[[ 0.76  1.49  0.36 -0.44  1.78]
 [ 0.54  4.28 -0.31  0.63 -1.15]
 [ 0.15 -6.93  0.55 -0.99  3.34]
 [ 0.57 -4.70  1.28 -0.78  5.79]
 [ 0.66 -5.15  1.37 -0.65  5.88]
 [ 0.53  3.39 -0.21  0.54 -0.44]
 [ 0.48 -1.63  0.58  0.11  3.10]
 [-0.08  2.71 -1.75 -0.14 -6.20]
 [ 0.66  0.01  0.41  0.03  2.21]
 [-0.27 -2.01 -1.03 -0.87 -3.13]]
=>
[[ 0.76  0.54  0.15  0.57  0.66  0.53  0.48 -0.08  0.66 -0.27]
 [ 1.49  4.28 -6.93 -4.70 -5.15  3.39 -1.63  2.71  0.01 -2.01]
 [ 0.36 -0.31  0.55  1.28  1.37 -0.21  0.58 -1.75  0.41 -1.03]
 [-0.44  0.63 -0.99 -0.78 -0.65  0.54  0.11 -0.14  0.03 -0.87]
 [ 1.78 -1.15  3.34  5.79  5.88 -0.44  3.10 -6.20  2.21 -3.13]]

[[-6.36  2.31  8.83]
 [ 1.33 -0.51 -1.93]
 [ 1.38 -0.45 -1.90]]
=>
[[-6.36  1.33  1.38]
 [ 2.31 -0.51 -0.45]
 [ 8.83 -1.93 -1.90]]

[[-2.53  6.98  4.49  0.26  0.63]
 [-1.22  1.35  5.47  5.30  1.32]
 [-2.84  6.27  4.55 -1.83  0.15]
 [-0.17 -2.03 -3.73 -4.96 -3.11]
 [ 0.75  0.94 -3.73  6.32 -0.84]
 [-1.18 -5.82  4.77 -5.79 -1.35]
 [ 1.23 -2.30 -3.56  6.01 -1.14]]
=>
[[-2.53 -1.22 -2.84 -0.17  0.75 -1.18  1.23]
 [ 6.98  1.35  6.27 -2.03  0.94 -5.82 -2.30]
 [ 4.49  5.47  4.55 -3.73 -3.73  4.77 -3.56]
 [ 0.26  5.30 -1.83 -4.96  6.32 -5.79  6.01]
 [ 0.63  1.32  0.15 -3.11 -0.84 -1.35 -1.14]]

[[-0.94  1.25 -1.19]
 [ 1.27  1.67 -0.01]
 [-7.69  5.94  2.87]
 [ 0.32  1.16 -1.11]
 [-2.20 -0.80 -1.25]
 [-2.19  2.91 -3.82]
 [ 3.96 -0.43  3.30]
 [ 3.62 -3.98 -3.21]]
=>
[[-0.94  1.27 -7.69  0.32 -2.20 -2.19  3.96  3.62]
 [ 1.25  1.67  5.94  1.16 -0.80  2.91 -0.43 -3.98]
 [-1.19 -0.01  2.87 -1.11 -1.25 -3.82  3.30 -3.21]]

[[-5.20 -3.74  5.16 -3.62  5.04 -5.25  5.34 -0.89 -5.44  4.69  0.00 -3.56
   5.27  5.40 -1.63  3.57]
 [-3.01 -1.89  4.91 -1.82  4.77 -3.09  5.28 -4.32 -3.26  5.33  0.00 -1.78
   4.99  5.23 -1.52  3.80]
 [ 4.37  2.35 -3.76  2.24 -3.63  4.48 -4.28 -3.43  4.46 -3.23  0.00  2.20
  -3.59 -4.03  2.03 -1.99]
 [ 3.90  2.23  2.99  2.16  2.90  3.88  3.10 -7.16  3.56  4.63  0.00  2.12
   3.16  3.18 -0.56  3.50]
 [-3.45 -2.31  4.81 -2.24  4.68 -3.51  4.98 -4.01 -3.60  5.01  0.00 -2.19
   5.00  5.07 -1.48  3.85]
 [ 4.96  3.27 -2.07  3.13 -2.01  5.07 -2.37 -5.82  5.97 -0.83  0.00  3.06
  -1.96 -2.21  0.51 -0.43]]
=>
[[-5.20 -3.01  4.37  3.90 -3.45  4.96]
 [-3.74 -1.89  2.35  2.23 -2.31  3.27]
 [ 5.16  4.91 -3.76  2.99  4.81 -2.07]
 [-3.62 -1.82  2.24  2.16 -2.24  3.13]
 [ 5.04  4.77 -3.63  2.90  4.68 -2.01]
 [-5.25 -3.09  4.48  3.88 -3.51  5.07]
 [ 5.34  5.28 -4.28  3.10  4.98 -2.37]
 [-0.89 -4.32 -3.43 -7.16 -4.01 -5.82]
 [-5.44 -3.26  4.46  3.56 -3.60  5.97]
 [ 4.69  5.33 -3.23  4.63  5.01 -0.83]
 [ 0.00  0.00  0.00  0.00  0.00  0.00]
 [-3.56 -1.78  2.20  2.12 -2.19  3.06]
 [ 5.27  4.99 -3.59  3.16  5.00 -1.96]
 [ 5.40  5.23 -4.03  3.18  5.07 -2.21]
 [-1.63 -1.52  2.03 -0.56 -1.48  0.51]
 [ 3.57  3.80 -1.99  3.50  3.85 -0.43]]

[[-4.69  0.87 -1.79 -1.47 -2.71 -2.43 -7.84]
 [-1.22  3.20  1.51  0.71  1.64 -1.27 -0.11]
 [ 1.05 -3.35  2.17 -0.53 -1.65  5.84  2.42]
 [ 0.21  5.61  0.56  1.49  1.78 -5.77 -0.98]
 [-1.07  3.56 -1.44  0.38  1.59 -5.43 -1.75]
 [-1.93 -5.03 -5.11 -3.45 -1.22 -3.31  6.95]
 [-1.27  2.59  0.32  0.42  4.10 -2.24  5.47]
 [-5.22 -6.91 -7.71 -4.89 -3.30 -2.81 -0.38]]
=>
[[-4.69 -1.22  1.05  0.21 -1.07 -1.93 -1.27 -5.22]
 [ 0.87  3.20 -3.35  5.61  3.56 -5.03  2.59 -6.91]
 [-1.79  1.51  2.17  0.56 -1.44 -5.11  0.32 -7.71]
 [-1.47  0.71 -0.53  1.49  0.38 -3.45  0.42 -4.89]
 [-2.71  1.64 -1.65  1.78  1.59 -1.22  4.10 -3.30]
 [-2.43 -1.27  5.84 -5.77 -5.43 -3.31 -2.24 -2.81]
 [-7.84 -0.11  2.42 -0.98 -1.75  6.95  5.47 -0.38]]

[[-4.21 -4.61 -0.68  7.33]
 [-4.16 -3.74 -0.16  6.36]
 [ 2.33  4.83  1.32 -6.10]
 [-4.06  1.06  2.83  1.61]
 [-3.97 -3.73 -0.35  6.25]
 [ 1.30  3.51  1.23 -4.36]
 [ 3.04  4.93  0.98 -6.74]]
=>
[[-4.21 -4.16  2.33 -4.06 -3.97  1.30  3.04]
 [-4.61 -3.74  4.83  1.06 -3.73  3.51  4.93]
 [-0.68 -0.16  1.32  2.83 -0.35  1.23  0.98]
 [ 7.33  6.36 -6.10  1.61  6.25 -4.36 -6.74]]

[[ 6.12 -1.91 -7.42 -8.59]
 [-4.84  1.57  5.86  6.70]
 [ 0.37 -0.08 -0.23 -0.40]
 [ 0.42 -0.22 -0.54 -0.61]
 [-2.15 -1.26 -2.63  3.69]
 [ 3.77 -1.15 -4.61 -5.32]
 [ 1.25  0.62  1.51 -2.13]]
=>
[[ 6.12 -4.84  0.37  0.42 -2.15  3.77  1.25]
 [-1.91  1.57 -0.08 -0.22 -1.26 -1.15  0.62]
 [-7.42  5.86 -0.23 -0.54 -2.63 -4.61  1.51]
 [-8.59  6.70 -0.40 -0.61  3.69 -5.32 -2.13]]

[[-6.92  5.85  3.08 -3.72 -5.48  6.51 -2.23  6.44 -7.88 -6.50  1.34  2.61
   1.78 -1.90]
 [ 4.81  6.24  0.95  7.36  5.30 -7.44 -7.41  6.23  3.33  0.56 -3.73  0.24
   7.92 -7.35]]
=>
[[-6.92  4.81]
 [ 5.85  6.24]
 [ 3.08  0.95]
 [-3.72  7.36]
 [-5.48  5.30]
 [ 6.51 -7.44]
 [-2.23 -7.41]
 [ 6.44  6.23]
 [-7.88  3.33]
 [-6.50  0.56]
 [ 1.34 -3.73]
 [ 2.61  0.24]
 [ 1.78  7.92]
 [-1.90 -7.35]]
